In the data rows, 128 means zero.
A hidden rule labels the rows of this table. It goes by one to three of the table's principal directions, not those with the most spread.
[148 189  74 141 143  30 172 152 167 131 136 120 129 158 136 170 177  69 143 106 106  93  34 102  77 122  76 119 163 165 139 162 101 109  93 105 114 102 129  97  85 132  74 173 135 101 155 153] j471
[104 182  70 117 141  79 134 152 150 164 120  72 135 145 183 168 164 137 178 125 113 130 124 142 143 147 144 146 111 128  85 120 116 130 149 131 134 129  94 123 106 107  93 155 112  62 151 153] j408
[125  99 126 147  98 175 122 130 121 116 114 177 123 126  97 110  88 160 118 134 192 122 149 132 166  99 154 132  77  86 116  90 131 115 130 107 107 161 109 124 182 154 172 109 109 173  81  95] j471
[ 81 111 153 117 169 146  94  82 120 171 138  87 147 129 128 150 123 164 115 149 114 154 138 149 110 150 135 155 141 148  98 114 134 149 109 153 123  99 108 152 114 107 106 136 115 104 154 152] j395
[164 122 138 122 121 118 130 149  98  95  98 175 129 105 116 102 123  89  97 123 124  89 130 113 108  97 115 146  97 122 161 142 114 115 137 119 114 163 122 105 145 137 149 135 144 138 123  84] j408
[ 76 102 137 160 122 154 103  96 134 117 156 170 160 131 107 145  60 190  84 133 153 151 131 146 130 111 157 139 123 129 105  85 131 114  95 131 131 135 127 122 178 115 161 106 104 157 103 123] j386
[ 55 184 147  88 184 157 138 120 144 137 106  84 179 129 214 105  86 142 129 187  68 169 133 178 135 175 153 180 119 177  82  85 165 196 140 145 198 135 156  66  89  47 133 143 127  40 164 144] j395
[133 135 146 101 111 146 134 136 167 144 129 115 114 132 125 112 143 115 162 116 127 129 131 110 108 131 115 110 130 148  97 111 158 142 138 133 164  98 140 152 124 119 129 106 124 135 135 134] j408
[185 100 122 143  76 129 155 144 159 117 135 198 103 166  87 137 130 103 115 107 129 112 101 100  98 113 114  68 154  84 169 154 170  89 123 100 126 115 171 116 181 166 152 112 122 202 112 108] j408
[125 227  83 131 109  75 134 198 148 109 150  47 122 119 188 156 170 139 197 101 108 130 132 120 163 145 165 117 158 176 126 159  99 126 162 124 187 138 135 111  76  85 113 122 142  27 157 154] j395
[124 132  93 153 154 134 116 137 151 152 131  91 140 159 124 133 148 153 188 115 130 130  85 155 141 108 126 129 132 127 125 121 124 150 148 138 146 118 146 128 115 146 135 105 130 105 129 139] j395
[112 165  98 143  57  98 110 174 150  72 165 124 115  97 160 125 142 154 173  83 129 150 200 104 197 118 172  95 121 145  97 107  97  94 150 175 194 166 158 142 124  75 135  67 122 111 122 134] j471
[ 91 140 128 176  53 127 102 140 181 150 183  94 160 156 114 150 140 200 206  92 117 130 154 146 173  96 186  67 127  62  95  81 178  96 162 117 174 102 155 187 213 143 155  38  99 122 113 181] j471
[138 132 168 124 202 113 125 114 130 170 116  74 162 125 121 149 116 101  86 138  86  99  53 146  36 130  84 171 192 164 181 175 132 171 125  97 127  55 121 124 126 143 120 168 162  84 189 146] j471
[170 135  70 174  72  54 156 174 163  87 126 165  96 121  99 131 174  93 126  74 184  70 102  81 141  78 108  99  95  87 148 124  74  67 117 114  87 139 114 127 168 152 123 130 134 181 110  99] j408
[113 177 102 121  92 103 162 167 191 108 144 120 120 160 173 131 145 132 166 110 125 144 116 115 137 148 141 101 124 144  91 104 148 126 134 135 185 129 145 113 119  86 133 116 118 117 123 132] j471
[ 98 187 142 117 134 108 142 147 164 115 110  99 147  93 178 114 134 135 127 132 104 106 132 141 131 149 170 158 118 161 111 105 135 141 152 124 178 127 151  79 130  49 136 126 130  61 165 113] j408
[123 148 100 149 153  74 134 137 130 146 140  98 164 157 142 159 127 114 116 135  84 124  80 146 106 114  90 137 149 134 156 146 115 139 111 130 110  96 112 130 118 141  95 152 140  96 155 172] j471
[133 198  43 135  93  58 143 209 156 106 158 120 124 134 210 125 156 144 189  93 119 159 112 139 170 151 153 140 109 175 121 143  67 145 143 146 180 186 137  73  78  60 124 132 140  75 121 115] j386
[147  92 130 112 182 152 132 105  82 139  94 127 111 114 129 102 118 120 108 143 150 151 111 145 119 149  92 174 127 153 132 145  86 161 124 144  90 138  92 132  68 136 102 159 141 139 124 123] j471
[ 70  74 175 143 176 174 104  64 120 130 127 146 174  89 100  87  36 142  45 170 153 141 131 155 120 101  99 188 105 136 103  72 108 165  78 149 102 115 111 147 156 124 144 130 133 168 123 142] j386
[153 128 128  96 101 148 167 139 119  58  72 217  82 103 141  89 122  91 103 124 165 127 163  90 142 144 136 124  91 135 106 103 128  95 137 133 140 190 145  72 115  95 141 133 115 173 101  60] j471
[ 95 103 176  81 205 147 137  55  90 157  90 136 143 123 148 141  95 122  84 160 131 146 118 150  82 179 106 187 132 154  93 114 141 156 119 117 102 113  73 134 101 128 101 186 113 122 125 131] j395
[149  88  81 161 109  94 113 134 130 127 144 205 156 170  96 116 122  93 108 135 100 107 106 131 122  55  81 116  69  79 157 118 122 116  92 163  84 155 139 123 170 167 137 118 131 185 106 114] j408
[153 100 184 115 126 193  77 130  86 149 139 102 129 115  96  99 117 142 162 134 125 135 165 135 133 111 135 129 138 129 158 159 146 166 158 124 151 126 130 177 128 168 164  88 150 114 122 132] j408
[175  94 156  82 155 140 130 105  73 124  93 131  68  68  97 106 162  74  89 143 154  95 167  87 117 144 106 152 119 142 131 178  91 116 114 144  62 148  87 156  72 134  95 171 135 152 134  99] j395
[163 155 142  88 133 103 135 137  97 118 116 111 100 121 162 137 164  82 139 127  91 145 156 105 114 171 107 113 168 173 156 175 128 134 146 139 146 114 129 132  61 114  81 146 147  88 159 142] j471
[123 167 109 120 136 143 118 151 134 129 140  73 117 145 133 114 184 132 204 126 100 146 117 123 147 130 132  99 141 171 117 132 131 148 134 155 167 135 177 111  55 109 114 102 137  81 145 137] j471
[155 165  96 164  59  71 155 157 164 114 164 140 108 135 116 178 139 132 159  76 153 109 117 101 138 118 141  67 172 114 133 147 127  65 139  81 129 100 124 158 160 155 113 104 114 138 111 168] j471
[118 124 160 103 134 153 119 111 121 125 111 125 120 136 122 120 161 128 135 145 108 116 156 119 127 137 151 119 108 123 114 117 168 122 134 150 139 137 143 124 119 108 133 116 115 116 136 103] j386
[ 78 131 192 107 191 129 135  90 157 168 113  83 189 143 138 143 110 132 116 136  85 104  72 157  54 135 111 175 143 139  98  99 180 165 137 110 160  69 108 149 157 124 137 142 119  91 154 150] j386
[136 152 108 143 129  98 101 158 112 144 164  69 151 156 131 122 182 125 195 122  78 114 113 145 142  95 120 108 112 122 158 153 121 149 144 147 127 135 133 155 100 153 123 106 155  76 131 153] j408
[ 73 146 109 170 116 155 109 128 178 153 167  81 154 157  94 158 110 188 184 119 166 131 105 137 160  88 151 105 133 112  82  80 146 126 117 108 150  99 134 158 167 160 154  88 103 121 110 166] j471
[115 113 122 148 139 139 123 123 116 139 128 145 157 139 104 115 113 124 108 160 132 113 108 142 144 100 118 143  95  93 154 116 128 146  97 109  95 142 136  96 160 158 148 151 131 145 115 111] j395
[ 73 152 104 146  63 123 128 145 225 129 187 153 163 181 164 143  81 175 143 105  99 188 122 141 111 127 144  77 140 144  80  56 180 127 117 146 212  92 183 117 187  75 155  68 109 148 128 157] j408
[ 94 135 123  89 165 127 156 113 135 124  93 166 141 128 188 118 102 131  91 150 128 138 118 153 112 171 143 182  79 149  91  90 134 153 129 131 133 162 110  64 125  70 141 176 114 121 116  75] j386
[129 155 151  76 182 114 167 127 157 147  94 116 140 153 170 151 117  90 106 127  85 136  58 126  24 174  86 162 180 189 115 145 161 159 131 108 174  85 123  95  98 101 113 178 131  97 170 128] j471
[137 103 134  89 163 131 168  95  85 117  65 198  93  49 159 119  77 118  38 137 208 130 142 131 125 194 133 209 107 160 117 124  67 132 122  86  69 158  65  71 120  94 113 217 119 162 105  63] j408
[191 117 111 138 133 122 131 157 131 130 122 127 127 181 113 102 174  78 160 122  61 118  81 131  93  96  77  83 146 114 198 167 155 144 149 150 138 111 189 117 108 164 128 100 166 133 152 129] j408
[105 101 158 113 193 149 141  80  92 144  91 140 160 105 142 118  82 126  67 162 114 125 108 169 105 152 120 183 124 124 137 116 133 156 128 104  96 125 116  92 140 126 131 175 129 127 131 113] j386
[116  78 198 100 185 202  90  61  89 187 134 112 161 153 112 146  94 170 138 147  70 160 123 180  74 154 139 131 181 138 135 145 205 164 162 123 149  88 145 161 131 157 147 101 120 109 131 151] j408
[140 111  98 141  93 116 125 138 110 124 152 172 118 151 114 137 141 146 132 116 135 141 122 125 137 124 135 108 108 115 135 135 114 105 107 130 100 163 123 117 132 135 128 128 116 162  94 108] j408
[108  81 144 131 157 137  94  81  55 166 127 139 156 103 127 132  89 154  95 155 151 133 163 172 154 130 134 178  84  89 141 122 100 150 129 109  54 144  57 158 160 169 126 163 128 132  95 130] j471
[175  92 208 104  71 166 132 117 120  97 124 136  63  78  72 104 144 103 105 114 171  90 210  65 131 127 144  83 138  97 123 152 155  78 143 126 114 112 106 220 151 149 139  91 124 185 114 127] j471
[ 63 107 106 165 142 125  89  98 129 145 167 123 181 142 123 125  99 161 127 145 118 164 128 160 160  97 114 143 102 115 107  77 103 151  85 166 119 131 138 137 144 130 122 116 123 138 121 159] j471
[234  90 124 153 110  98 112 139 104 174 151 114 109 168  47 149 194  55 143 111  75  75  90 102  67  73  61  50 182  62 238 228 151 100 134 102  59  69 148 189 149 248 105 119 169 163 156 165] j471
[200  75 133  97 132 167 129 116  77 120 100 160  66 138  85  86 174  68 133 140 137 132 148  94 122 124  75  92 116 124 160 162 127 128 123 161  77 142 134 149  66 173 103 130 146 186 113 102] j386
[154  63 175  81 216 209 142  55  58 140  68 170  98  99 112 119  47 105  23 169 165 169 110 139  54 182  78 176 181 182 149 156 120 159 111 102  69 103  95 106  80 150 112 193 144 173 131 108] j386
[ 61 174 162 120 182 109 126 134 146 149 119  87 212 122 219 165  57 188  87 144  81 125 100 201  93 172 192 220 138 144 130 121 155 177 171  86 195 121 102  73 188  64 182 163 129  24 159 117] j408
[ 96 148  65 186  98  82 115 144 167 137 185 141 167 187 148 167 106 186 165  90 126 173  77 161 124 109 133 109 137 132 111 100 109 116 117 130 152 126 129 128 151 127 128  93 120 124 107 168] j386
[102 147 223  69 211 168 134  97  96 148  82  72 161  95 181 130  98 138 115 156  97 112 128 168  88 195 172 204 158 145 125 154 178 180 190  77 179 126 106 112 126 109 166 170 136  42 149 112] j408
[163  72 166 122 158 137 108  82  99 162 148 139 122 129  78 135 132 105  94 130  96 139 101 124  64 134  75 118 193 155 174 180 129 140  96 138  96  78 143 159 103 158  96 134 144 162 150 148] j471
[130  66 158  96 114 224 100  83  91 132 128 145  73 116  93  93 103 145 123 154 183 192 211 109 158 147 123 104 120 134  83 109 133 133 110 170 103 136 109 191  88 142 117 100 116 193  98 140] j386
[106 194  52 172  97  66 156 177 237 135 171 109 159 199 164 143 139 130 183  97  97 146  44 140 108 102 101  81 142 151 112  87 140 137 117 134 183  82 180  99 136 104 120  94 137 110 148 174] j386
[163 140 171  63 180 110 177 107 108 122  63 108  83  73 145 124 151  39  65 142 134 100 125  85  69 185  77 158 167 175 141 166 114 135 125 105  97  87  98 117  71 113  72 212 149 122 176 116] j471
[ 87 155 141  84 203  91 134 126 118 123 104 125 174  92 211 106  99 108  74 163  79 128 112 162 103 168 124 238  95 193 118 128  93 194 116 156 158 166 111  58  90  39 130 198 143  62 158  89] j395
[ 48 183 163  81 145 120 144 129 189 114 109  93 161 125 200 125 137 139 121 139  83 118 143 131 102 163 176 158  92 154  52  61 183 141 144 152 210 131 143  89 145  25 154 133 108  70 162  97] j386
Which label does each new row get?
[130  89 128 113 182 146  84  94  61 176 143 102 142 136 137 122 131 138 135 158  89 173 136 171 131 148 105 154 135 146 159 164 106 183 123 163  95 133 117 143  71 145 100 147 149 106 134 145]: j386
[189  63 159 111 106 150 103 105 101 153 151 131  82 117  38 130 162  74  96 132 110 105 160  72  87  98  77  70 163 108 164 186 143  97  92 149  63  85 133 206 125 188 101 120 136 201 145 146]: j408
[141 176  65 151  72  74 170 197 183  84 116 163 121 137 174 133 133 141 160  74 154 102 110 126 150 113 165 120  87 108 105 101 116  86 175 111 164 169 122  93 171  99 161 106 115 125 100  96]: j386
[115 124 173 114 138 162 143 102 134 127 115 145 146 135 146 127  79 132  87 149 102 155 127 146  96 162 131 121 167 139 144 115 181 144 137 105 157  91 160  99 151 113 140 127 131 130 143 134]: j386
[111 130 128 133 130 147 119 130 152 147 129 127 154 156 124 103 132 121 159 147 117 124 115 141 137 105 122 124  95 100 124  98 158 157 125 125 146 131 160 112 153 143 152 116 132 129 125 123]: j408
[110 108 129 167  64 152  83 143 174 125 193 125 140 134  88 103 111 158 156 110 137 144 162 117 157  70 134  82 116 105 113  94 134 125 111 162 161 117 166 184 179 138 167  47 133 170 115 154]: j471
[ 70 168 132 164 104 112 131 134 186 143 152 109 181 122 161 145  77 192 141 123 137 122 125 171 157 126 187 149 120 106  90  80 147 130 149  92 172 111 121 130 203  98 159  99 106  88 124 164]: j395
[ 84 109 135 150 119 141 108 102 145 127 152 108 145 120 107 110 119 142 134 138 134 141 159 128 168 100 120 117 110 107  88  79 124 127 103 170 127 117 136 177 138 130 118  93 117 151 125 169]: j408
[181  43 152 155 117 182  82 101  88 172 152 106  90 144   7 134 164 137 167 109 175 117 128 101 127  79  93  86 159  74 151 175 123 108 114 127  67  98 104 242 131 247 120  91 126 198 103 161]: j386
[104 179 111 147  84 118 143 167 174 134 162 124 157 174 176 169  98 190 157 114 116 145 108 160 133 151 196 106 144 111 126 122 177 122 160  75 186 128 140  94 187 109 177 110 113  89 112 135]: j471
[ 72 154 157 109 137 118 116 118 146 114 129  93 145 108 149 117 157 135 159 136 120 107 169 119 165 128 159 154  82 132  67  88 137 134 129 166 168 151 120 151 119  85 132 116 108  87 129 124]: j386
[132 155  38 195  76  51 141 173 176 133 184 167 152 158 134 169 105 154 134  90 138 134  66 142 135  98 126 111 138 119 145 133  84 101  99  99 117 130 134  97 173 133 127 126 122 145 111 151]: j471
[ 76  68 152 139 211 166  81  60  60 155 112 100 173  96 117 108  87 155  75 182 119 148 152 182 158 118 112 196 101 120 138 100  93 177 106 170  72 128 102 141 117 136 113 149 136 119 138 140]: j408
[157 156 141  87 126 115 176 146 204 142 104 103 101 167 137 124 179  62 172 105 116 101  83  87  61 139  84  95 147 132  95 127 184 131 148 117 172  77 141 151 118 137 120 130 131 137 151 136]: j395
[ 64 139  97 157 148 140 115 114 137 138 138 138 182 174 174 128  89 196 156 145 118 189 104 195 161 141 155 152 106 132 101  70 133 163 129 141 163 152 146  81 128  98 139 110 115  97 111 141]: j408
[146  99 129 115  97 155 132 128 153 113 122 153  90 146  95 105 154 106 147 114 148 131 148  88 126 110 108  89 109 109  93 107 148 105 120 164 135 134 142 162 125 140 131  96 115 190 113 117]: j386
[137 133 107 153  80 137 111 149 131 124 144 118 114 137 120 134 148 163 191 104 150 129 167 130 187 109 169  86 115  86 124 120 137 102 168 126 140 143 135 159 152 153 145  76 117 125 102 138]: j395
[123 109 130 147  93 164 100 129 149 122 155 132 125 159  93 121 121 141 152 124 129 160 148 111 138  97 119  82 141 116 117 108 151 120 112 160 158 116 163 162 138 146 139  71 124 161 126 154]: j395
[119 135 145 131  99 137 100 137 112 141 156  88 125  99 134 144 127 182 156 113 134 140 178 138 165 144 180 125 144 128 120 142 123 122 157 121 145 127 109 170 137 117 133  99 119  95 124 151]: j395
[133 148  82 162 112  98 154 157 188 125 137 136 138 166 141 135 124 123 121 120 120 119  77 137 112 110 122 105 130 106 144 119 138 119 124 119 134 111 157  94 163 123 143 123 137 140 139 130]: j471
[146 118 198  99 179 151 131 114 128 140  97  92 148 117 127 103 125  77  98 156  63 105 113 131  72 136  95 148 172 135 169 161 173 169 145 130 162  83 165 128 124 130 136 137 158 103 184 137]: j386
[110 158 188  73 185 151 103 117 107 176 128  32 157 152 164 130 180 140 219 134  42 143 118 160  96 168 138 142 161 177 115 152 186 191 182 141 203 104 142 155  60 115 118 111 136  22 160 155]: j408
[105 121 126 113 153 153 132 107 167 149 117 122 134 154 132 124 129 128 143 131 112 150 104 134  99 136 110 122 137 143  89  92 160 144 124 150 159 102 161 118 119 112 124 117 117 138 145 133]: j408
[201 121 115 124 100 123 132 146 103 126 129 111  61 135  81 137 193  88 172 100 162 103 138  78 127 113 105  73 147 105 146 187 115  86 140 117  83 127 101 191  90 197 102 122 140 154 114 142]: j408
[121 118 125 137 119 151 105 116 104 133 147 105 116 138 115 114 156 155 185 131 150 140 160 137 182 121 151 109  99 101 107 122 124 127 139 145 114 157 116 172 105 154 128  98 124 125  93 144]: j471
[ 80 112 115 171 126 154 102 108  96 105 140 139 164 106 112 117  76 169 120 150 146 140 170 157 212  86 149 133  93  98 122  78 109 124 119 144 107 157 134 132 156 146 143  99 115 134  96 145]: j395
[ 42 132 181  99 183 120 163  63 153 109  87 170 182 109 186 108  70 122  64 159 119 139 120 157 109 170 120 197  94 159  70  36 151 163 110 136 160 118 123  83 145  57 122 164 107 123 129 112]: j386
[113 143 113 119  83  97 164 128 158 107 131 186 116 137 152 135 134 128 122 120 137 140 139 110 141 157 144 112 108 126  86  96 139  95 108 128 138 148 133 101 137  85 111 135  93 157 108 117]: j386
